In the data rows, zero lies at 4.5, halfway between 4 and 5.
Some points, one per row:
[6 5 6 3 3 2 3 3 6 5 6 4 7 5 6 4]
[6 6 7 3 2 2 5 4 6 6 6 4 6 6 5 4]
[7 6 7 4 2 1 5 2 6 5 7 3 6 6 5 4]
[7 6 8 3 2 2 5 2 6 6 6 4 8 7 5 4]
[7 6 8 3 3 1 5 2 6 6 5 3 7 5 5 3]
[8 6 8 2 2 2 5 3 5 7 5 3 7 5 6 3]
[8 4 7 3 2 1 6 2 5 8 5 2 8 6 4 3]
[9 5 7 2 3 2 6 2 5 8 4 2 8 6 5 4]
[7 3 7 2 4 2 6 2 4 8 4 3 9 6 5 3]
[9 4 8 2 2 2 6 2 3 9 5 3 9 5 4 3]
[8 3 6 2 3 2 7 2 3 9 4 3 9 5 4 4]
[8 3 7 1 3 1 6 2 2 9 5 2 9 6 3 3]
[8 3 6 2 3 2 6 2 2 9 5 4 8 6 3 3]
[8 2 5 2 4 3 6 2 2 9 5 4 9 6 3 3]
[8 1 5 2 3 2 6 3 2 9 4 3 9 6 3 4]
10 more points follow, each with its number after it:
[8 1 5 2 4 2 6 3 1 9 4 3 8 6 3 4] 0
[7 1 4 4 5 4 4 7 1 6 5 6 5 3 1 5] 1
[6 2 4 3 5 6 3 8 3 5 5 7 5 3 1 7] 2
[6 2 4 3 4 6 3 9 2 5 6 8 4 2 1 6] 3
[5 4 3 4 4 6 2 7 3 5 5 8 5 1 1 7] 4
[5 4 3 3 4 6 3 9 5 4 6 8 4 1 2 6] 5
[5 5 3 3 3 6 2 9 5 4 7 9 5 0 1 7] 6
[5 5 3 4 2 5 1 8 5 3 7 8 3 1 1 7] 7
[5 6 4 4 3 5 1 8 6 3 8 9 4 1 1 8] 8
[5 6 3 4 3 5 2 7 6 2 9 8 5 0 1 7] 9
Which two of these numbered points are nearest to each point below, looking only along the 2 directions in which the first points spread most? Their numbers follow each, nearest first.
[6 2 2 3 4 5 5 4 1 8 5 4 5 7 3 5] > 1 2
[6 2 2 4 4 4 5 5 1 8 5 4 5 6 2 7] > 1 2
[6 4 4 5 5 5 6 5 4 4 3 4 4 6 3 2] > 2 4
[8 4 7 2 3 2 6 3 3 7 3 3 8 5 4 2] > 0 1
[7 4 7 2 3 2 6 3 3 8 4 3 8 6 5 2] > 0 1
[7 2 3 3 5 5 5 4 1 7 5 4 5 7 4 4] > 1 2
[3 5 4 5 4 4 3 5 6 4 4 5 2 4 5 6] > 9 8
[5 1 2 3 4 5 5 6 1 7 5 5 4 6 2 8] > 1 2
[2 8 3 5 3 4 0 5 6 2 9 8 4 1 4 5] > 8 9
[5 1 1 3 4 6 3 5 1 8 6 4 4 6 1 9] > 1 2
[6 5 8 3 4 2 6 3 4 7 4 3 8 5 5 3] > 0 1
[6 4 7 2 3 3 6 3 4 7 4 3 7 5 5 3] > 0 1
[5 2 1 3 3 4 4 5 2 7 5 4 5 6 2 8] > 1 2
[4 4 1 4 4 5 4 5 2 6 4 3 3 6 3 8] > 2 3
[2 5 3 9 8 6 5 3 5 3 2 1 2 6 7 4] > 9 8
[7 6 7 3 3 3 5 3 5 7 5 4 7 6 4 2] > 0 1
[2 3 3 6 7 8 5 3 4 3 3 2 3 4 6 4] > 5 6
[7 5 7 3 3 3 6 3 5 6 4 4 7 6 5 3] > 0 1
[6 3 4 4 4 4 4 3 3 6 4 3 6 7 4 4] > 1 2
[3 3 3 8 8 7 7 6 2 3 2 5 2 5 5 4] > 4 5
[3 3 2 6 7 7 5 5 2 4 3 5 2 4 4 5] > 4 3
[5 3 1 4 5 5 4 4 2 5 4 2 3 5 4 8] > 2 3
[3 4 3 8 8 7 5 7 3 3 2 5 2 4 4 4] > 5 6
[4 3 5 3 4 4 4 3 4 6 3 3 6 6 5 2] > 1 2
[5 3 2 4 4 5 5 4 2 6 4 4 3 7 3 7] > 2 1
[5 3 3 4 4 5 3 6 3 4 4 7 3 4 3 4] > 4 5
[4 4 3 5 5 5 3 6 4 4 5 6 3 4 2 4] > 5 6
[3 4 3 7 6 6 5 4 5 4 3 4 3 6 5 3] > 5 6
[2 4 2 8 8 7 6 6 3 3 2 5 2 5 4 3] > 5 6
[5 5 6 3 4 4 4 3 5 6 3 2 6 6 4 3] > 1 0
[3 4 4 7 6 6 6 3 4 3 2 4 3 6 6 4] > 5 6
[4 4 5 5 5 6 3 6 5 4 4 6 3 4 3 5] > 5 6
